Families of rows that turns and mirrors carry onto each other, the same ones carrying the whole set onto itself: the rest of each named row's family, in list order
4 families of 5 rows
K552: [ 15.7   3.9  -1.7   8.8  21.3  -6.2 -13.9   4.4  -9.5  -8.2 -16.1   5.9
 -14.1  -6.0  -3.6  10.8 -10.0   9.7   1.1 -20.3 -12.8  -0.9 -14.1 -17.6]
K323: [ -1.3  -2.2 -12.0 -22.2  29.4   6.3  -7.2   9.9  -6.4  -3.0  -0.7   7.3
   0.6  -0.2  12.4   6.6  -5.9  13.8  -9.7   1.0 -17.7 -10.0  -0.9  -9.9]
K656: [ -0.3  -0.7  -3.6 -20.9  26.5   1.5 -12.3  14.9  -5.3  -3.1   0.5   2.0
  -1.9  -0.7  16.1   1.3  -9.6  12.8 -19.6   5.4 -12.2 -11.6  -6.4 -16.5]
K35: [  3.8 -14.6   2.1  -1.7  10.2   4.7  -2.8  -0.9  -6.9  11.3 -10.9  -5.6
   4.3  13.4 -10.7  21.0  33.1  12.9  -6.6  13.4  19.2  -5.6 -15.0  -7.0]
K967: [ -3.7   2.8   8.5   6.8   5.1  10.6 -19.9  13.0  -8.7   0.2 -21.8 -12.8
 -13.5  -5.0 -23.0  22.1   9.6  12.2   1.2  -2.1  15.9   8.4 -23.3  -6.9]
K465: [-17.5 -14.2  -0.7  -8.8   7.8  -4.3   5.8  -1.8  -6.9   1.9  -7.9   6.5
  23.9   3.7   7.0  -8.5  13.1  -5.4   1.2   2.0  -2.8  -1.8 -24.5 -13.1]
K256: [-12.2  -9.9   7.8  -4.6  -9.1   5.5   2.3  -2.5  -5.8   7.6 -15.8  -8.9
   0.1  -5.3  -9.5  16.7  29.2   6.0  -5.7  14.1  13.9  -2.6 -24.3 -10.7]
K986: [-27.8 -12.9   3.8 -18.1   4.7   2.2   1.4  -2.4 -12.9   4.1 -10.4   8.3
   8.4  -2.6   8.3  -5.7  12.1   6.1 -16.3  16.4  -3.2  -1.7 -14.5 -13.9]
K500: [  5.8  -0.2  -1.1   0.9  18.6  -1.2 -21.6  10.2 -13.9 -15.4 -18.3  -3.0
 -16.7  -8.8 -17.2   9.0 -11.4   7.0 -11.6 -16.1  -8.6   4.7 -16.8 -16.5]
K200: [  9.9   0.0  -4.5  11.7  29.3  -8.7 -15.7   3.6  -4.9  -7.3 -13.1   0.6
 -19.6  -4.3  -4.9  10.3  -7.6  10.6  -9.2 -17.0  -9.2   6.4 -22.1 -20.3]
K866: [-11.1  -9.6 -11.3 -23.5  26.1  -0.4 -10.9   5.3 -14.3 -11.6  -6.2   3.7
  -4.2  -6.1   3.0   3.0 -10.2  12.7 -22.0   2.2 -15.1  -5.2  -9.4 -15.4]
K487: [  2.1  -5.1   9.1   9.7  10.9   9.2 -35.8  14.8   0.1   5.6 -24.6  -4.3
   1.7  -7.2 -12.5   8.4   4.7   2.1   9.4  -5.1  17.4   5.8 -19.1  -7.8]
K418: [-24.1 -10.8   0.3 -11.2   7.7  -2.0   7.6   2.6  -0.9   9.5  -2.0   9.5
  14.8   3.2  10.5  -9.5  11.7   3.9  -4.9   6.3  -6.1   0.6 -24.7  -9.8]
K879: [ -3.1   0.1  -0.6 -20.7  31.7   7.1 -17.7  14.0 -13.4  -4.4  -3.6   0.8
   5.5   5.5  16.4   2.6  -6.0   6.6 -13.0   8.8  -4.3  -9.5  -0.8 -16.5]
K288: [-18.5 -10.1   1.0  -9.4   7.6   5.0   8.1  -0.7  -4.1  11.6 -13.9  15.3
  19.2   2.8  11.5 -10.6  12.7   9.5  -4.3   6.9  -6.8  -0.2 -12.3  -7.8]
K591: [  2.9 -12.8   3.6  -1.9  -3.5   6.3   4.4  -7.2   4.2  18.8 -16.5  -3.4
   3.1   1.4  -5.3  19.9  30.2  13.2  -1.7   5.6  13.1  -6.0 -14.6  -9.3]
K659: [ 12.2  -5.0 -10.7   7.6  33.6 -11.5 -14.9  -4.9 -10.2 -11.7 -15.8  -2.9
 -12.1  -1.8  -3.4  15.7  -3.5   4.4  -3.2 -12.6  -6.1   1.2 -21.2 -22.2]
K482: [  2.1  -1.6   7.2   8.5   7.1   8.7 -29.0  17.8   8.8  11.0 -19.8  -8.5
  -7.5  -8.0 -14.7  13.7   4.5  11.6   5.3  -5.2  15.9   6.2 -24.8  -4.7]
K721: [  2.8 -11.2   7.2   2.4  -0.2   3.4   3.8   2.3   0.8  15.3  -9.8  -4.0
   0.0   7.1  -8.6  14.4  33.9  14.6 -11.7  12.5  14.0  -4.1 -20.0  -7.5]
K359: [  1.0   3.1   7.2  11.8  10.7  14.8 -24.4  12.8   0.8  10.1 -20.4  -2.6
  -7.0  -8.1  -9.3  21.6   7.3  18.1  11.5  -9.5  16.9   6.6 -16.5  -6.9]

Same family as K721: K656, K200, K418, K482
Same family as K359: K552, K323, K288, K591
Same family as K256: K967, K986, K500, K866

Families of rows that turns and mirrors carry onto each other, the same ones carrying the whole set onto itself: the rest of each named row's family, in list order
5 families of 4 rows
K610: [-10.7  -7.8   4.2  11.8  -4.8   7.1  -7.5  12.5  22.2  21.8   6.9 -15.5
   1.9 -21.3 -12.8  22.7   3.4]
K540: [-0.8 -8.0  5.1  8.1 -3.2  6.7  1.2 -6.8 21.2 24.5  1.7 -8.4 -0.3 -6.8
 -9.7 19.4  8.1]
K178: [-15.4   6.3  26.4 -15.6  -1.7  -4.2  -3.3  17.9  39.2   6.7  15.4  -1.8
   8.5   5.8   5.8  -6.8  15.4]
K213: [-15.3  -1.9  -0.7  -2.1   4.5   6.4 -13.0  -7.3   8.3  28.1  16.4 -23.8
  -9.1 -18.4 -15.5  12.4  -1.7]
K918: [-10.7   5.6  28.5 -20.0  11.3   2.1  -9.1  12.6  30.5   8.9  17.5  -1.3
   2.3  15.2  -5.7  -3.1  19.7]
K475: [-13.3   6.6  -3.5   5.2  13.3   0.3 -21.9 -14.1  21.6  17.4   7.7 -27.5
  -4.6 -15.4  -9.8   6.7   1.6]
K803: [-25.5   9.3  16.7 -32.7   1.6  -8.9 -10.5   8.1  22.0   1.5  26.9 -10.7
   3.2  -0.5  -2.5  -5.2  17.6]
K282: [ -0.1  -3.5   4.7   6.8   1.5   8.9  -1.2   7.4  17.6  12.5   0.9 -14.2
   1.0 -20.3 -13.9  16.5  -3.6]
K687: [ -8.4   4.3  -4.9   3.7   4.7  -3.0 -20.9 -17.6  19.9  28.7  17.2 -18.9
  -2.5 -14.8  -8.9   2.8   0.3]
K108: [ -8.3   6.8  22.9 -14.4  14.5   7.3  -6.7  12.4  25.0   3.1  19.8   7.0
   5.4   4.7   2.5  -3.5  23.5]
K248: [-25.6  16.0  13.3 -20.4  -0.8   2.7  -6.8  18.3  29.2   2.6  29.1 -21.4
  -3.3 -10.8   8.0  -4.0  22.9]
K439: [ -0.2  -8.7   4.8   0.4  -2.2   8.1  -0.9  10.2  20.5  21.6   2.8 -20.9
  -7.1  -7.9 -14.5  21.0  -4.5]
K715: [-12.4  -0.2  19.2 -10.6  12.9  -3.7  -4.4   5.9  29.6   5.3  18.4  -0.2
   9.4   8.8   2.2 -12.3  26.4]
K520: [-13.7   9.2   1.8  -1.4  13.2   8.7 -27.8 -13.0  15.3  27.4   7.6 -20.9
  -0.3 -10.0  -8.9  11.4  -1.0]
K601: [ -5.5  -7.2   4.7  12.1   3.5  11.4  -7.0  -2.6  29.4  30.9   3.3 -12.2
  -5.5 -12.1  -6.7  14.7  -1.9]
K412: [-22.8  12.4  15.2 -23.7 -11.3  -2.6  -7.4  13.7  32.6   7.1  33.9 -13.8
   3.6 -13.6   1.7  -6.2  19.4]
K560: [-26.2   4.3  17.8 -30.5  -2.1   0.3 -24.0   7.2  29.7   3.1  29.1 -19.6
   2.5  -3.9   3.8  -3.2  16.2]
K713: [-12.7  -7.0   0.2  -2.7   1.2   6.9 -19.9 -10.2  14.7  22.5  19.2 -35.4
  -5.3 -14.9  -3.3   5.4  -5.0]
K977: [-12.1   8.0  31.4 -10.7  -5.9  -1.2  -3.1  13.8  26.8   8.9  12.6   2.3
   9.5   5.6  -1.4   1.2  25.5]
K621: [-22.2   9.6  12.8 -31.5  -6.5   4.6   1.1  14.1  26.0   1.7  21.7 -21.8
   3.7  -7.6   6.8  -5.1  17.0]

Same family as K540: K560, K713, K977
Same family as K610: K715, K520, K621
Same family as K439: K918, K687, K412

